Here is a table of points, one per row:
[-0.6  0.5 -0.2  0.3  0.4 -0.4 -1.7  0.1 -0.7  1.  -1.9  1.3 -1.   0.4 -0.8  0.1 -0.6 -2.1 -2.5 -2.  -0.5 -0.1  0.1  1.1]
[ 0.9  0.5  0.4  0.2  0.3  1.1  0.3 -1.3  0.1  0.2 -0.1  0.3  0.5  0.9  0.3  2.1 -0.6 -1.   0.5 -0.5  0.   1.  -1.5 -0.5]
[-0.4 -0.7  1.4 -1.1 -0.3  0.7 -0.6  0.4  0.3  1.6  0.5  1.7 -1.1  0.5  0.1  0.4  0.7 -1.3 -1.1  1.7  0.8 -0.9  0.9 -0.8]
[ 0.8  0.7 -1.9  0.6  0.6 -0.2  1.  -0.3  0.5  1.3 -0.2  2.  -0.6  0.9 -1.3 -0.8 -1.5  2.   1.6 -0.2  1.5 -0.5  0.2  0.5]
[ 0.8  0.   0.6 -0.7 -1.2 -0.1  0.  -0.7  1.1  0.4 -0.6  0.6 -1.5 -0.2  0.1  0.8 -0.6  0.4 -0.1  1.4  0.3  2.4 -0.1  1.6]
[ 0.8  0.6 -0.3  0.6 -1.3  0.7 -0.3 -0.6  1.4  0.4  0.7 -0.9 -0.1  0.5  0.4  2.1  1.1  0.9 -1.7  0.4  0.9  0.6  0.3 -1.1]
[-0.2 -0.1 -1.5  0.3  0.6 -1.5 -1.6 -0.5  0.5 -0.2  0.4  0.6  0.1  0.7 -1.   2.2 -1.   0.5  1.7  0.4  1.6  1.5  1.3 -0.9]
[ 0.5 -0.5  0.7  0.4 -0.8  1.3  0.7  0.1 -1.   1.4  2.  -0.7 -0.6 -1.  -1.8  0.4 -1.5  0.2 -0.2 -0.9  1.   0.1  0.2  0.4]
[ 0.5  0.1  0.2  0.3  0.7  0.4 -1.3 -0.5 -0.2 -0.9 -0.7  1.   1.7 -2.   1.5 -0.9  1.5 -0.7  1.  -0.1  1.4  0.2  0.   0. ]
[ 0.6 -1.3  0.1 -0.6  0.1 -1.  -0.5  0.4  0.5 -0.3  0.8 -0.4  2.8 -1.9  0.4 -0.6  0.1 -1.3 -0.3 -0.3  0.8  0.2 -1.3  0.5]
[-1.3 -0.1 -0.6 -2.7  0.  -0.3  1.9 -0.7 -0.3 -0.5  0.4 -0.8 -0.7  0.3  1.5  0.8  0.9  0.2 -0.6 -1.2 -1.6  1.8 -0.5  0.8]
[ 1.  -1.   1.1 -0.2 -0.7 -2.9  1.   0.2 -0.3 -0.5  0.   0.4 -0.5 -1.8  0.1 -1.   1.2  0.   0.  -1.3 -0.2 -0.3  0.9 -0.8]
[ 0.3  0.4  1.8  0.2  0.9 -0.6 -0.5  0.6  0.3 -0.3 -0.5  1.  -2.1  0.   0.1 -0.8 -1.1  0.2  0.1  1.1 -0.3 -1.6 -1.6 -0.4]
[ 0.1 -1.3 -1.1 -1.9  2.   0.9 -0.3  1.5 -0.7  0.  -0.4  0.6 -1.  -0.4 -1.   0.7  1.1 -0.5  0.  -0.1 -0.4 -1.3 -1.5 -0.9]
[-1.8 -0.3  2.9  0.7 -0.8  2.7  2.  -1.2 -2.1 -0.6  0.4 -0.3  0.3 -0.4  0.4  0.7  1.   1.   0.6 -1.2 -0.9  1.4 -0.9  0.5]
[ 1.9 -1.4  0.4  0.5  0.4 -1.1  0.7 -1.2 -0.5 -0.6 -0.5  0.9  2.1 -0.9  0.1 -1.5  0.4  0.8 -1.5  0.2 -0.2  0.4 -0.5  0.7]
[ 1.2 -0.1  1.1 -1.2  1.2 -0.1 -0.3 -1.4  1.5 -0.3 -1.3  0.  -0.7  0.2  0.6  1.6 -0.7 -0.9 -0.2  0.1 -1.1 -1.3  1.7  0.5]
[ 0.2  0.5  0.5  0.2  1.2 -0.7 -0.5  1.2  0.  -0.7 -1.3  0.1 -1.2 -1.9  1.2  0.2  0.7  0.9  0.3 -1.6 -0.1 -2.1  0.6 -0.6]
[ 0.2 -1.5 -0.4 -1.2  0.7  0.5 -1.1 -0.2 -0.2  0.2  0.  -0.4  0.1 -2.4  0.3 -2.6 -0.6 -0.4 -0.2  0.7 -0.2  0.9  0.2 -1.7]
[-0.6  2.3 -1.8  0.5 -0.1  0.9  1.5 -0.6  0.9 -0.4  1.5  0.7 -0.7 -0.9 -2.   0.6  0.4 -1.3  0.4  0.5 -0.1 -0.4  0.9  0.5]
[-0.3 -0.5  1.3  0.5  1.1 -1.1  0.5  1.3  1.8  0.8 -1.  -1.3 -1.3  1.4 -0.3 -0.2  1.3 -1.2  0.1 -0.4  1.  -0.8 -1.4 -0.3]
[ 0.1  1.1  0.1 -0.6 -0.8 -1.7  0.6  1.1 -1.3  0.9 -1.7  0.   0.4  0.3 -0.3  2.  -0.6  0.6 -1.6  1.4 -0.1  0.1 -0.5 -1.7]
[-1.2  1.   1.  -1.1 -0.9  1.  -0.3 -1.3 -0.1  0.1 -1.3 -0.8 -0.8  1.   1.2 -0.3  0.3  0.1  0.1 -1.5 -1.1  1.2 -1.5 -2.2]
[ 0.5  0.7 -0.8  0.6 -0.5 -0.2 -0.3 -0.6 -1.  -0.2  2.3  0.3  0.5  2.4 -0.3 -0.6 -0.1  0.5  0.6 -0.8  0.8 -1.1  1.2 -0.2]
[-0.3  0.  -0.2  0.2 -0.8  0.6  0.1  1.4  1.9  0.1  0.7  0.2  0.   0.6  2.3  1.4 -2.3  1.  -0.4 -0.5  0.3  0.8 -0.2 -0.2]
[ 1.3  0.2 -0.4  0.3  0.7  1.3 -0.5  1.1  0.1 -0.9 -1.3 -1.   1.6 -1.2  0.4 -1.   1.2 -0.4 -1.   0.5 -0.4 -0.4  0.   0.2]
[-0.8  1.1 -0.5 -1.2 -2.4  1.   1.3 -1.1 -2.3  1.9  1.  -0.9  0.9  0.7  1.2 -1.7  0.3  0.   2.1 -0.7 -2.  -3.1 -0.8  1.8]
[-0.1  0.1 -0.8  0.8 -0.5 -0.7  0.3  0.1 -0.6  0.9  1.5 -2.5  0.5  0.8 -0.3  0.1 -1.7 -1.2  0.3 -0.1  0.5 -0.5  1.4  0.1]
[ 0.2  0.6  1.3 -0.7 -0.7 -0.3  0.1  1.4  2.3 -0.2 -0.2  1.1  4.8 -0.7 -1.4 -2.2  0.3 -0.5  0.  -0.4 -1.1  1.7 -0.2 -0.4]
[-0.2 -1.8  0.1 -0.4 -0.8 -0.2 -0.8  1.3 -0.2 -3.4 -0.8  0.6 -0.4  0.8 -0.4 -0.4  0.3  0.1 -0.7 -0.4 -1.1 -1.2  0.9 -0.1]
[ 1.6  0.8 -1.3  1.6  0.7 -0.4 -1.3  1.3 -0.2  1.5  1.   0.1 -0.4  1.4 -0.7  0.6  0.4  0.2  1.8  0.7 -1.4  2.   1.5  0.2]
[ 0.9 -0.3 -2.1  1.1 -0.5  0.4 -0.2 -0.7  1.4  1.  -0.3 -1.3 -0.8  0.8 -1.8 -0.5  0.   1.8  0.9  0.7 -0.1 -0.5  1.   0.6]
[-1.1  0.8 -0.8 -0.4  0.5  0.1 -1.8  1.3 -0.2  1.   1.5 -0.3  0.  -0.6 -0.1  0.4  0.2  2.9  0.1 -0.5  0.7  0.3  0.6  2. ]
[-2.3  1.3 -0.2 -0.8 -2.8  0.4  0.3 -2.  -1.4 -1.1  1.4 -1.8 -0.4 -0.6 -0.8 -1.3  1.2  0.4  1.2 -0.2  0.  -0.9 -1.4  0.8]
[-1.9 -1.3  0.8  0.2  0.8 -0.3 -0.4 -0.2 -0.4  0.8 -1.7  0.6  0.2  1.6  0.7  0.7  0.9 -0.3 -0.2  2.   0.9  0.9  0.8  0.9]
[-1.  -0.4  1.4  0.7  1.8 -1.2 -1.3 -1.1  0.5 -0.2  0.6 -0.1 -0.1  0.5 -0.7  0.9 -0.5  0.3 -1.1  1.4 -1.4 -0.7 -1.2 -0.1]
[-0.7  0.8 -0.6  0.5  1.   1.   1.1 -1.  -0.6  0.1 -1.  -1.3  0.8  0.6 -1.6 -0.9 -1.9  0.7  1.4 -0.3  1.2 -1.3  1.7  0.3]
[-0.9 -1.9 -1.4  2.1  0.   0.1  0.2 -0.6  0.6 -0.3 -0.3  1.2  0.1 -1.2  1.4 -1.4  0.8 -0.4 -1.  -0.2 -0.3 -0.8 -0.3 -1.5]
[ 2.6 -1.7 -0.7  1.1 -0.2  0.  -0.9  1.7 -0.4 -2.1 -0.7  0.4 -0.6 -0.1 -0.1 -0.2  0.1 -1.   0.8  0.3  0.2 -0.3 -0.6 -0.3]
[-1.2  0.5 -0.7  1.3 -0.4 -0.5  1.7  1.4  0.  -0.7  0.1  0.1 -0.4 -0.1  1.   1.1 -1.3 -0.4  0.5  1.7 -0.2  1.4  0.   0.5]
[-0.1  1.7  1.2 -1.1  1.1  0.4  1.3 -0.2 -0.9 -1.   1.1 -0.5 -0.6  1.3  1.7 -0.9  0.2 -0.5 -1.9  0.   0.8  1.4 -0.4  0.2]
There is one direction along which these points spread out most. Take the direction at right angles to it along which they spread out most. Then take the direction at right angles to both along which they spread out most. Go by this last direction. Where along it does each point below lie, from 0 to 99? The average is 50, and the first point in the table lies past the average. One standard deviation of the points above along it is 16.
[ 2.6 -1.7 -0.7  1.1 -0.2  0.  -0.9  1.7 -0.4 -2.1 -0.7  0.4 -0.6 -0.1 -0.1 -0.2  0.1 -1.   0.8  0.3  0.2 -0.3 -0.6 -0.3] 35
[ 0.2  0.5  0.5  0.2  1.2 -0.7 -0.5  1.2  0.  -0.7 -1.3  0.1 -1.2 -1.9  1.2  0.2  0.7  0.9  0.3 -1.6 -0.1 -2.1  0.6 -0.6] 46
[ 0.1  1.1  0.1 -0.6 -0.8 -1.7  0.6  1.1 -1.3  0.9 -1.7  0.   0.4  0.3 -0.3  2.  -0.6  0.6 -1.6  1.4 -0.1  0.1 -0.5 -1.7] 70
[-1.2  0.5 -0.7  1.3 -0.4 -0.5  1.7  1.4  0.  -0.7  0.1  0.1 -0.4 -0.1  1.   1.1 -1.3 -0.4  0.5  1.7 -0.2  1.4  0.   0.5] 62
[-0.6  2.3 -1.8  0.5 -0.1  0.9  1.5 -0.6  0.9 -0.4  1.5  0.7 -0.7 -0.9 -2.   0.6  0.4 -1.3  0.4  0.5 -0.1 -0.4  0.9  0.5] 42
[-1.9 -1.3  0.8  0.2  0.8 -0.3 -0.4 -0.2 -0.4  0.8 -1.7  0.6  0.2  1.6  0.7  0.7  0.9 -0.3 -0.2  2.   0.9  0.9  0.8  0.9] 70
[ 0.5  0.7 -0.8  0.6 -0.5 -0.2 -0.3 -0.6 -1.  -0.2  2.3  0.3  0.5  2.4 -0.3 -0.6 -0.1  0.5  0.6 -0.8  0.8 -1.1  1.2 -0.2] 35
[ 0.8  0.6 -0.3  0.6 -1.3  0.7 -0.3 -0.6  1.4  0.4  0.7 -0.9 -0.1  0.5  0.4  2.1  1.1  0.9 -1.7  0.4  0.9  0.6  0.3 -1.1] 66
[ 0.9 -0.3 -2.1  1.1 -0.5  0.4 -0.2 -0.7  1.4  1.  -0.3 -1.3 -0.8  0.8 -1.8 -0.5  0.   1.8  0.9  0.7 -0.1 -0.5  1.   0.6] 32
[ 0.6 -1.3  0.1 -0.6  0.1 -1.  -0.5  0.4  0.5 -0.3  0.8 -0.4  2.8 -1.9  0.4 -0.6  0.1 -1.3 -0.3 -0.3  0.8  0.2 -1.3  0.5] 30
[ 0.8  0.   0.6 -0.7 -1.2 -0.1  0.  -0.7  1.1  0.4 -0.6  0.6 -1.5 -0.2  0.1  0.8 -0.6  0.4 -0.1  1.4  0.3  2.4 -0.1  1.6] 69
[-0.3  0.  -0.2  0.2 -0.8  0.6  0.1  1.4  1.9  0.1  0.7  0.2  0.   0.6  2.3  1.4 -2.3  1.  -0.4 -0.5  0.3  0.8 -0.2 -0.2] 67
